Here are some points:
[0.6 0.0 0.0 0.6 0.7 0.4 1.6 1.3 0.7 1.6 0.6 0.1 1.2 0.2 1.1 1.5]
[0.4 1.6 1.4 1.4 0.6 1.3 0.6 0.7 1.6 0.7 0.6 0.2 1.3 1.5 1.3 1.5]
[1.4 1.0 1.2 0.4 0.3 1.2 0.5 0.5 0.7 0.7 0.7 0.9 1.4 1.0 0.6 1.3]
[0.5 0.3 0.8 1.6 0.5 0.7 0.7 1.2 0.6 1.3 0.1 1.0 0.4 0.7 1.2 0.0]
[1.2 1.1 0.1 1.7 0.1 1.0 0.1 1.1 1.2 1.3 0.1 1.1 0.0 0.2 0.2 1.1]
[0.6 0.5 1.3 1.2 1.5 0.6 1.0 0.2 0.6 0.7 1.1 1.2 0.2 0.3 1.0 0.5]
[1.0 0.7 0.5 1.5 0.1 1.0 0.8 0.8 1.4 0.2 0.9 0.6 0.6 1.7 1.4 1.1]
[0.1 1.1 0.1 1.7 0.1 1.6 1.5 1.5 0.8 0.9 0.5 1.0 1.4 1.4 1.1 0.3]
[0.5 1.5 1.5 0.5 1.2 0.5 1.5 0.2 0.1 1.0 1.5 0.7 1.3 1.7 1.6 1.1]
[0.7 1.7 1.6 1.3 1.5 0.8 0.6 0.5 0.9 1.0 0.1 0.7 1.0 1.0 0.5 0.9]
[0.2 1.3 0.2 1.5 1.3 1.0 1.2 1.0 0.5 0.9 0.4 0.3 0.0 1.4 1.1 0.1]
[0.2 0.1 1.7 1.4 0.2 0.6 0.2 0.7 0.1 1.7 0.2 0.7 0.4 0.5 0.1 1.4]
[1.7 1.7 1.4 0.4 0.7 0.1 0.1 0.6 0.2 1.1 1.5 0.5 1.0 0.8 0.3 1.4]
[1.1 0.0 1.5 0.6 1.7 0.8 1.3 0.0 0.9 0.7 0.8 1.4 0.5 0.1 1.1 0.4]
[0.1 1.2 0.2 1.7 0.0 1.6 1.7 1.5 0.7 0.9 0.4 1.1 1.3 1.6 1.3 0.3]
[1.4 1.2 1.1 0.4 1.6 1.1 1.2 0.3 0.2 0.2 1.6 1.3 1.2 1.5 1.7 0.8]
[0.7 0.0 0.0 0.7 0.8 0.4 1.7 1.4 0.8 1.6 0.4 0.1 1.1 0.2 1.0 1.5]
[0.9 0.9 0.8 0.2 0.3 1.5 0.7 0.4 1.3 1.2 0.3 1.3 1.2 1.2 0.8 0.8]
[0.7 0.7 0.6 0.2 1.4 1.1 1.0 0.3 0.3 0.0 1.7 1.2 0.5 1.6 1.7 0.9]
[0.4 1.4 1.4 0.4 1.1 0.8 1.6 0.1 0.0 0.6 1.6 0.9 1.6 1.7 1.3 1.2]
[0.9 1.6 1.6 0.9 0.7 1.5 0.1 0.4 0.3 0.3 0.3 0.9 1.5 1.0 1.1 1.7]
[1.0 1.7 1.0 0.8 0.8 0.2 0.8 1.7 0.7 0.7 1.6 0.5 0.6 0.3 0.4 0.9]
[0.4 0.9 1.2 0.3 0.7 1.6 0.9 0.5 1.5 1.0 0.1 1.4 1.5 1.3 0.9 0.2]
[0.7 0.6 0.6 0.7 0.4 0.3 1.0 1.7 1.8 1.6 0.6 0.1 0.2 0.0 1.0 1.0]
[1.7 1.2 1.6 0.2 0.1 1.7 0.3 0.3 1.7 0.3 0.5 1.7 1.2 1.5 1.1 1.3]
[1.3 1.1 1.2 0.3 0.2 1.4 0.4 0.5 0.8 0.8 0.7 0.9 1.5 0.9 0.5 1.5]
[0.4 0.9 1.0 0.2 0.8 0.3 1.1 0.4 0.5 1.4 1.4 0.6 1.0 1.4 1.1 1.2]
[1.1 0.7 0.4 1.5 0.1 0.9 0.7 0.7 1.5 0.1 0.9 0.5 0.6 1.7 1.5 1.0]
[0.3 0.8 0.3 1.4 1.6 0.3 1.4 1.4 0.6 1.4 0.3 0.5 0.4 1.2 1.0 1.1]
[1.0 1.3 0.4 0.6 1.2 0.3 1.4 1.4 1.3 0.9 1.6 0.2 0.8 0.0 0.3 1.2]
Here are 24 more points, each followed by its number:
[0.3 1.2 0.2 1.4 1.2 1.0 1.3 1.0 0.5 1.0 0.4 0.3 0.1 1.3 1.0 0.2] 0
[0.5 0.3 1.3 0.7 0.3 1.6 0.5 1.2 0.4 1.5 1.3 1.2 1.0 0.3 1.4 1.4] 1
[1.4 1.5 1.5 0.7 0.3 1.6 0.1 0.4 0.7 0.3 0.2 1.2 1.6 1.2 1.7 1.6] 2
[0.4 0.5 0.9 0.1 0.8 0.2 1.1 0.6 1.1 1.4 1.3 1.0 0.4 0.8 0.4 1.0] 3
[1.4 0.8 1.4 0.6 0.5 0.4 0.2 0.9 0.7 0.7 1.2 0.2 0.6 0.4 0.1 1.4] 4
[0.7 1.2 0.6 0.6 1.2 0.6 1.4 1.2 1.1 0.8 1.6 0.1 0.6 0.3 0.2 1.0] 5
[0.3 1.4 0.8 1.1 0.9 1.1 0.1 1.2 1.4 1.6 0.6 0.2 0.7 0.5 0.2 1.0] 6
[1.1 0.5 0.4 1.6 0.2 0.7 0.5 0.5 1.4 0.4 0.4 0.6 0.5 1.6 1.5 0.6] 7
[0.3 0.5 1.5 0.8 0.7 0.0 1.6 1.4 1.5 0.3 1.1 1.2 0.8 0.4 1.4 0.3] 8
[0.3 1.6 0.5 0.8 1.2 0.8 0.7 1.6 0.1 1.7 1.7 1.8 1.5 1.2 1.4 0.3] 9
[1.0 1.6 1.0 0.9 1.2 1.5 0.5 0.0 0.8 1.7 0.9 1.6 1.7 1.7 1.6 0.7] 10
[0.8 0.9 0.9 0.1 0.2 1.7 0.6 0.2 1.4 1.1 0.2 1.3 1.3 1.3 0.7 0.8] 11
[1.5 0.5 0.4 1.7 1.6 0.9 1.5 1.5 0.4 0.7 1.6 1.5 0.2 1.2 1.5 0.7] 12
[0.4 0.3 0.4 0.7 0.4 0.5 1.2 1.7 1.6 1.5 0.3 0.5 0.2 0.2 1.4 1.0] 13
[0.4 1.5 0.3 0.5 1.2 0.6 1.4 0.7 1.6 0.5 1.7 0.1 0.5 0.3 0.3 1.0] 14
[1.1 1.6 0.7 0.4 1.2 0.4 0.8 0.8 0.9 1.3 1.7 1.5 0.9 1.2 0.5 0.9] 15
[1.2 0.4 0.3 0.8 1.1 0.8 1.5 1.4 1.2 1.2 0.8 0.7 0.8 0.5 0.4 1.3] 16
[1.4 1.6 1.1 1.5 1.7 0.5 1.0 0.6 0.9 0.1 0.4 0.4 0.3 0.7 0.6 0.7] 17
[0.3 0.5 1.4 0.8 0.8 0.2 1.5 1.3 1.6 0.3 1.1 1.2 0.8 0.4 1.7 0.3] 18
[0.2 0.9 0.7 1.0 1.5 0.2 1.6 0.7 1.4 1.3 0.7 0.2 0.8 0.3 0.8 1.3] 19
[0.8 1.2 1.2 0.4 0.4 1.6 0.4 0.3 1.0 0.7 0.1 1.1 1.6 1.2 0.9 1.2] 20
[1.0 0.7 1.2 1.4 0.7 0.5 0.8 1.0 0.8 0.6 0.6 0.7 0.5 0.7 1.5 0.5] 21
[0.8 1.6 0.9 0.7 0.9 0.4 0.9 1.8 0.6 0.7 1.7 0.4 0.5 0.2 0.3 0.7] 22
[1.0 0.2 0.3 1.4 1.4 0.1 1.4 1.1 0.8 0.7 0.6 0.5 0.4 0.5 1.0 0.4] 23
Which of these numbered points is nearest to each point below, looking only along the 4 directions in which the first points spread most? Its number follows each.
[0.8 1.2 0.1 0.6 1.5 0.2 1.4 1.0 1.6 0.7 1.4 0.2 0.9 0.1 0.4 1.4] > 5
[1.2 0.3 1.2 1.8 1.0 0.1 1.5 0.8 1.1 0.4 0.9 0.6 0.6 1.1 0.9 0.2] > 18
[0.4 1.1 1.2 0.3 0.6 1.7 0.8 0.6 1.6 1.1 0.1 1.4 1.5 1.2 0.9 0.2] > 11
[0.8 1.2 1.2 0.3 0.6 1.5 0.3 0.5 0.9 0.7 0.3 1.0 1.6 1.0 0.7 1.3] > 20
[0.9 1.2 1.3 0.3 0.5 1.5 0.3 0.4 1.0 0.7 0.2 1.1 1.7 1.1 0.7 1.3] > 20
[1.2 1.4 1.1 0.9 1.2 1.5 0.5 0.0 0.9 1.7 0.8 1.6 1.6 1.7 1.5 0.8] > 10
[0.1 0.7 0.3 1.5 1.7 0.2 1.4 1.4 0.5 1.5 0.2 0.5 0.3 1.2 1.1 1.1] > 23
[1.1 1.7 0.7 0.4 1.2 0.4 0.8 0.8 1.0 1.4 1.6 1.6 0.9 1.2 0.4 0.9] > 15
[1.2 0.4 0.3 1.6 0.0 0.7 0.5 0.5 1.4 0.4 0.4 0.6 0.4 1.6 1.5 0.5] > 7
[0.5 1.2 1.2 0.4 0.9 1.0 1.1 0.1 0.2 0.5 1.2 1.0 1.5 1.7 1.2 1.1] > 10
[0.3 1.0 1.3 0.3 0.7 1.6 0.9 0.5 1.4 1.0 0.1 1.5 1.5 1.1 1.0 0.2] > 11
[0.5 0.9 1.0 0.4 0.9 0.3 1.1 0.4 0.6 1.2 1.3 0.6 0.9 1.3 1.1 1.1] > 15
[0.1 0.7 1.0 0.9 0.9 1.5 1.3 0.8 0.7 1.7 0.3 0.8 0.5 1.1 0.5 0.8] > 21
[0.5 0.4 1.3 0.6 0.3 1.7 0.5 1.2 0.4 1.4 1.2 1.2 1.1 0.3 1.4 1.5] > 1
[1.6 1.1 1.6 0.7 0.4 1.6 0.1 0.4 0.9 0.1 0.4 1.4 1.7 1.3 1.0 1.6] > 2
[0.3 0.6 1.4 0.8 0.8 0.1 1.5 1.4 1.5 0.5 1.0 1.1 0.8 0.5 1.3 0.4] > 8
[1.5 0.8 1.3 1.2 0.4 1.5 0.3 1.5 1.6 1.4 0.1 0.3 0.2 0.5 0.2 0.6] > 6
[0.4 1.7 1.7 0.4 1.3 0.9 1.3 0.3 0.1 1.1 1.4 0.8 1.7 1.6 1.4 1.4] > 15
[0.2 0.3 0.2 0.5 0.4 1.6 0.2 0.5 0.7 0.7 1.2 1.4 0.2 0.6 1.4 0.7] > 21
[1.2 0.3 0.3 0.8 0.9 0.2 1.3 1.2 0.9 1.4 0.3 0.3 1.2 0.0 0.9 1.0] > 16
[0.2 0.9 0.8 0.5 0.9 1.1 1.0 0.5 1.7 0.2 1.6 0.6 0.4 0.3 0.7 0.2] > 17
[1.4 1.3 1.1 0.9 0.3 1.5 0.4 1.3 1.3 1.4 0.8 0.3 0.1 0.3 0.6 0.6] > 6
[0.9 0.5 0.4 1.0 1.5 1.1 1.5 0.9 0.5 1.1 1.1 0.7 1.7 0.6 1.6 0.1] > 12
[0.4 0.7 0.2 0.8 0.7 1.0 0.2 0.1 1.2 1.6 1.4 0.8 0.4 0.7 0.8 1.5] > 1
[1.6 1.6 0.9 0.9 1.1 1.0 0.9 1.1 1.2 0.7 0.9 0.7 1.3 0.7 1.1 1.4] > 15
[0.1 0.6 0.9 0.9 0.9 1.5 1.4 0.9 0.6 1.7 0.3 0.7 0.4 1.1 0.4 0.9] > 21
[1.1 0.9 1.2 0.1 0.2 0.4 0.6 0.8 0.8 1.1 1.4 0.9 1.0 0.6 0.1 1.6] > 4
[1.1 1.4 0.5 1.7 0.2 0.7 0.5 1.0 1.2 1.1 0.7 0.6 0.1 0.1 0.4 0.1] > 6
[0.2 1.6 0.2 1.6 0.3 1.6 0.6 1.0 0.9 0.2 0.1 0.9 1.1 1.1 1.3 0.7] > 7
[0.3 1.3 0.3 1.6 0.1 1.5 1.5 1.4 0.6 0.9 0.5 1.0 1.3 1.5 1.2 0.5] > 7
[0.1 1.1 0.1 1.7 0.1 1.6 1.7 1.6 0.8 1.0 0.5 1.0 1.4 1.5 1.0 0.3] > 7
[1.0 1.3 0.5 0.1 0.1 0.7 0.5 1.1 0.7 1.5 0.5 1.2 1.5 1.1 0.0 1.4] > 6
[0.9 1.1 1.6 0.3 0.2 1.2 0.1 0.8 1.0 0.2 0.5 1.4 1.3 0.9 0.9 1.2] > 20
[1.2 0.8 1.0 0.0 0.2 0.4 0.8 0.9 0.8 1.1 1.6 0.8 1.1 0.6 0.0 1.7] > 4
[0.9 0.4 0.4 1.1 1.5 1.1 1.6 0.9 0.6 1.2 0.9 0.6 1.6 0.5 1.7 0.1] > 12
[0.2 0.2 1.5 1.0 0.7 0.1 0.0 1.1 0.0 1.4 0.7 0.7 0.1 0.1 0.2 1.2] > 3
[0.2 1.2 0.3 1.2 1.2 0.9 1.0 0.7 0.1 1.1 0.2 0.5 0.3 1.4 1.3 0.2] > 0
